[[139 131 126 124 126 126 116 134 134 118 120]
 [125 124 133 135 135 123 137 134 129 137 137]
 [128 122 117 117 124 113 132 144 130 125 126]
 [130 105 119 133 127 122 125 123 122 119 135]
 [132 131 136 123 117 127 125 125 125 121 127]]
:
[[132 131 136 123 117 127 125 125 125 121 127]
 [130 105 119 133 127 122 125 123 122 119 135]
 [128 122 117 117 124 113 132 144 130 125 126]
 [125 124 133 135 135 123 137 134 129 137 137]
 [139 131 126 124 126 126 116 134 134 118 120]]

[[148 105 126 134 124 124 129 145 119 140 110 125 118]
 [118 151 127 134 125 129 125 102 135 125 145 137 144]
 [120 110 122 132 117 117 133 143 133 110 123 134 119]
 [125 107 122 135 118 115 131 144 115 115 133 133 119]
 [151 108 130 126 126 134 126 143 114 140 113 119 112]]
:
[[151 108 130 126 126 134 126 143 114 140 113 119 112]
 [125 107 122 135 118 115 131 144 115 115 133 133 119]
 [120 110 122 132 117 117 133 143 133 110 123 134 119]
 [118 151 127 134 125 129 125 102 135 125 145 137 144]
 [148 105 126 134 124 124 129 145 119 140 110 125 118]]

[[136 122 129]
 [114 106 131]]
:
[[114 106 131]
 [136 122 129]]

[[113 112 123 124 112]
 [139 144 112 133 137]
 [119 139 130 114 138]
 [135 130 120 124 129]
 [120 148 129 119 143]
 [127 149 126 130 138]
 [135 134 125 133 132]
 [115 103 137 126 104]
 [126 122 117 124 121]
 [141 133 121 120 132]
 [142 146 117 128 141]]
:
[[142 146 117 128 141]
 [141 133 121 120 132]
 [126 122 117 124 121]
 [115 103 137 126 104]
 [135 134 125 133 132]
 [127 149 126 130 138]
 [120 148 129 119 143]
 [135 130 120 124 129]
 [119 139 130 114 138]
 [139 144 112 133 137]
 [113 112 123 124 112]]

[[128 134 121 132 126]
 [134 152 118 129 126]
 [121 129 127 121 121]
 [129 120 118 129 127]
 [117 103 126 137 124]
 [118 132 130 117 119]]
:
[[118 132 130 117 119]
 [117 103 126 137 124]
 [129 120 118 129 127]
 [121 129 127 121 121]
 [134 152 118 129 126]
 [128 134 121 132 126]]

[[127 104 140 135 132 143 138 122 110 127 148]
 [118 109 129 117 134 135 118 131 121 122 134]
 [123 122 138 136 121 127 133 107 115 127 139]]
:
[[123 122 138 136 121 127 133 107 115 127 139]
 [118 109 129 117 134 135 118 131 121 122 134]
 [127 104 140 135 132 143 138 122 110 127 148]]

[[129 142 121 120 136 100 112 114 111 132 157 156 130 127 111]
 [116 149 123 133 117 134 139 107 118 124 143 149 144 136 149]
 [117 130 133 135 141 125 111 112 121 149 129 144 143 124 157]]
:
[[117 130 133 135 141 125 111 112 121 149 129 144 143 124 157]
 [116 149 123 133 117 134 139 107 118 124 143 149 144 136 149]
 [129 142 121 120 136 100 112 114 111 132 157 156 130 127 111]]

[[108 136 151 137]
 [132 122 146 147]
 [147 110 117 147]
 [109 120 104 146]
 [106 144 120 105]
 [129 116 106 141]
 [111 127 121 139]
 [133 128 154 137]]
:
[[133 128 154 137]
 [111 127 121 139]
 [129 116 106 141]
 [106 144 120 105]
 [109 120 104 146]
 [147 110 117 147]
 [132 122 146 147]
 [108 136 151 137]]

[[130 135]
 [132 140]
 [128 117]
 [129 131]
 [145 156]
 [142 154]]
:
[[142 154]
 [145 156]
 [129 131]
 [128 117]
 [132 140]
 [130 135]]
---
[[107 107 121 121 106 115 122 127 119 116 127 128]
 [128 137 129 129 129 140 130 121 113 134 117 113]]
:
[[128 107 107 121 121 106 115 122 127 119 116 127]
 [113 128 137 129 129 129 140 130 121 113 134 117]]

[[132 109 121 152]
 [141 136 111 124]
 [116 144 116 144]
 [133 139 144 121]
 [136 134 128 120]
 [118 127 137 144]]
:
[[152 132 109 121]
 [124 141 136 111]
 [144 116 144 116]
 [121 133 139 144]
 [120 136 134 128]
 [144 118 127 137]]

[[127 151 136]
 [129 128 127]
 [127 152 136]
 [127 149 135]
 [128 154 136]
 [127 150 135]
 [136 132 122]
 [127 130 130]
 [128 128 128]
 [126 144 135]]
:
[[136 127 151]
 [127 129 128]
 [136 127 152]
 [135 127 149]
 [136 128 154]
 [135 127 150]
 [122 136 132]
 [130 127 130]
 [128 128 128]
 [135 126 144]]

[[131 135 139 138 131 129 135 129 117 119 130]
 [120 114 116 123 119 127 124 124 141 132 126]
 [124 124 131 136 123 128 132 125 127 121 128]
 [114 112 134 153 109 127 141 117 128 105 129]]
:
[[130 131 135 139 138 131 129 135 129 117 119]
 [126 120 114 116 123 119 127 124 124 141 132]
 [128 124 124 131 136 123 128 132 125 127 121]
 [129 114 112 134 153 109 127 141 117 128 105]]

[[125 129 136 121]
 [114 142 133 128]
 [137 129 121 140]
 [128 116 127 128]
 [138 126 124 119]
 [119 150 130 126]
 [141 148 125 130]]
:
[[121 125 129 136]
 [128 114 142 133]
 [140 137 129 121]
 [128 128 116 127]
 [119 138 126 124]
 [126 119 150 130]
 [130 141 148 125]]

[[119 119 142]
 [132 147 125]
 [144 125 105]]
:
[[142 119 119]
 [125 132 147]
 [105 144 125]]

[[136 131 127 128 124]
 [156 139 125 128 115]
 [120 125 129 128 132]]
:
[[124 136 131 127 128]
 [115 156 139 125 128]
 [132 120 125 129 128]]
---
[[106 129 121 146]
 [132 132 134 131]
 [109 131 129 116]
 [152 132 126 121]
 [147 127 127 116]]
:
[[106 129]
 [132 132]]

[[145 152 109 152 131]
 [111 116 135 125 104]]
:
[[145 152]
 [111 116]]

[[117 142]
 [124 120]
 [139 156]
 [128 137]
 [138 146]]
:
[[117 142]
 [124 120]]

[[125 125 133 100 109]
 [106 118 157 121 143]
 [143 123 131 139 107]
 [136 117 131 137 108]]
:
[[125 125]
 [106 118]]

[[139 106 103]
 [122 153 108]
 [107 126 150]
 [116 117 139]
 [123 127 128]]
:
[[139 106]
 [122 153]]

[[113 105]
 [110 108]
 [108 109]
 [111 109]]
:
[[113 105]
 [110 108]]

[[136 138 112 149]
 [140 125 141 140]
 [112 131 123 137]
 [107 146 129 109]
 [148 148 128 148]]
:
[[136 138]
 [140 125]]
---
[[127 152 149 122]
 [115 101 120 148]
 [154 131 106 104]
 [102 113 142 155]
 [131 154 146 118]]
:
[[115 101 120]
 [154 131 106]]

[[144 106 121 111]
 [107 121 117 136]
 [126 121 155 130]
 [120 129 101 152]]
:
[[107 121 117]
 [126 121 155]]

[[124 140 123 133 120]
 [138 115 137 131 120]
 [126 143 127 133 122]
 [120 131 143 156 118]
 [112 131 131 151 114]]
:
[[138 115 137]
 [126 143 127]]

[[120 145 119 148]
 [124 149 117 151]
 [115 143 116 150]]
:
[[124 149 117]
 [115 143 116]]

[[143 104 131]
 [138 136 110]
 [133 129 122]
 [139 121 131]]
:
[[138 136 110]
 [133 129 122]]

[[145 108 106 138]
 [134 117  99 137]
 [112 110 131 127]
 [145 135 125 106]]
:
[[134 117  99]
 [112 110 131]]
---
[[124 130 115 120 124]
 [127 112 117 120 115]
 [134 127 139 120 152]
 [139 138 137 114 132]
 [132 125 133 127 125]]
:
[[127 112 117]
 [134 127 139]]

[[132 131 138 112 121]
 [128 125 139 115 121]
 [144 153 132 136 125]]
:
[[128 125 139]
 [144 153 132]]

[[155 144 115 132]
 [109 123 128 118]
 [128 132 126 127]
 [128 129 129 128]]
:
[[109 123 128]
 [128 132 126]]

[[121 146 130 106 134]
 [129 122 129 129 124]
 [129 141 129 128 135]
 [125 133 128 119 129]
 [129 123 128 127 126]]
:
[[129 122 129]
 [129 141 129]]

[[104 150 108 138]
 [110 108 113 132]
 [111 121 121 142]]
:
[[110 108 113]
 [111 121 121]]

[[139 128 109 134]
 [133 122 132 127]
 [141 130 105 127]]
:
[[133 122 132]
 [141 130 105]]
